0: 35|42|55|42|45|36|57|51|45|44|51|57|40|49|54|35|45|53|51|54|51|54|61|58|58|73|59|73|57|60|59|49
1: 31|65|51|45|50|34|52|59|40|43|55|41|41|42|77|57|48|51|60|31|69|61|54|49|60|66|54|40|51|38|59|57
2: 33|46|62|68|64|38|71|44|72|68|51|59|60|84|59|34|60|67|38|71|88|72|90|27|36|52|48|49|29|18|56|44
3: 61|59|35|41|74|72|58|39|55|50|55|51|59|62|78|30|50|44|36|57|64|53|78|52|45|71|18|60|28|39|71|57
4: 46|58|69|52|48|55|41|64|55|62|38|41|54|53|33|61|57|51|58|52|55|54|42|41|43|29|45|23|57|43|49|43
5: 51|52|29|42|61|59|72|62|54|50|18|47|42|66|55|20|41|50|31|50|36|30|54|28|19|41|43|26|50|26|67|45
6: 64|30|26|47|34|47|31|45|45|27|53|45|44|36|52|27|33|43|27|57|38|46|65|48|71|50|10|48|59|32|56|45
7: 47|42|34|35|62|39|58|49|31|28|66|40|33|40|86|19|39|33|40|37|49|33|48|58|42|77|40|69|44|46|72|54
8: 72|57|27|33|38|5|27|23|23|17|53|67|50|5|49|30|36|62|56|51|34|45|35|52|44|75|39|75|36|80|90|55
9: 30|55|61|28|56|58|74|59|32|44|57|36|35|48|60|42|74|33|57|50|46|29|26|67|64|56|70|91|51|70|58|65
10: 52|61|46|44|33|48|30|51|36|48|60|45|48|27|40|60|45|56|55|41|44|43|37|52|35|37|52|31|53|47|63|39
11: 51|41|36|39|46|47|49|65|51|43|37|49|42|42|52|49|40|53|55|45|49|44|59|32|39|58|49|38|54|47|68|41

65|44|35|57|50|37|22|43|53|35|60|50|67|41|47|60|75|47|46|31|53|59|28|78|98|56|40|69|58|65|16|61 -> 0 1 6
38|52|60|62|54|48|61|60|52|58|50|61|52|52|48|50|48|60|60|54|40|49|34|49|54|53|72|54|49|70|37|42 -> 0 4 11
46|68|61|57|54|55|68|42|49|46|67|64|42|50|72|52|76|32|31|63|57|49|55|62|58|30|45|69|36|42|35|39 -> 0 1 3
25|46|55|56|44|33|60|71|35|45|69|42|41|38|81|56|52|46|57|34|58|66|65|55|61|75|61|44|45|40|58|57 -> 1 0 11
42|40|61|31|54|70|72|44|41|59|50|43|45|60|52|40|48|38|55|50|54|40|58|49|43|59|57|69|66|72|49|58 -> 0 9 11
38|66|49|56|60|53|73|36|52|47|73|66|46|64|70|56|85|40|23|64|56|45|55|54|57|25|38|77|29|31|37|39 -> 3 0 2
40|45|57|39|64|48|69|64|42|64|63|44|43|51|84|70|55|40|70|21|64|50|44|73|63|59|75|32|48|51|50|69 -> 1 0 9
63|52|49|50|56|49|32|40|56|50|52|56|61|36|36|68|59|38|42|61|48|55|42|61|88|44|48|69|52|73|37|53 -> 0 4 10
36|53|65|39|49|69|69|69|53|76|35|39|45|75|60|53|57|35|57|60|70|43|84|31|42|28|36|28|43|22|56|36 -> 4 11 5
22|28|75|64|56|59|48|72|53|87|64|26|49|67|73|75|57|50|69|27|77|76|66|58|75|58|56|34|66|35|38|62 -> 1 4 0
69|42|16|46|59|50|40|58|55|29|23|47|48|60|50|36|28|73|31|45|40|42|62|24|11|42|32|21|49|13|51|38 -> 5 11 6
68|58|46|65|59|70|32|29|59|54|57|52|64|56|54|65|62|47|45|46|51|63|34|68|75|37|46|53|51|49|26|48 -> 4 10 1
59|82|50|58|39|56|35|41|29|57|72|54|52|28|47|75|45|59|60|32|46|50|35|54|14|34|59|43|51|64|53|64 -> 10 4 1
50|64|58|52|49|86|47|30|60|71|37|48|60|59|14|69|48|47|52|54|49|44|57|37|43|21|56|36|54|49|40|51 -> 4 10 11
52|64|28|35|44|29|45|54|36|23|55|65|37|27|66|61|55|41|46|39|27|29|22|49|35|47|58|58|32|57|59|47 -> 10 11 7
55|57|64|38|20|55|37|67|56|72|32|34|58|54|34|74|35|54|62|54|64|54|65|35|43|41|50|8|56|32|56|51 -> 4 11 10
27|33|60|61|48|48|46|69|48|70|60|23|48|55|68|59|50|43|62|39|77|74|60|43|81|58|63|31|72|35|38|66 -> 1 4 0
65|54|34|56|44|86|51|35|62|51|39|54|70|80|24|58|51|69|38|28|43|46|38|44|21|19|56|32|53|27|13|40 -> 4 10 5
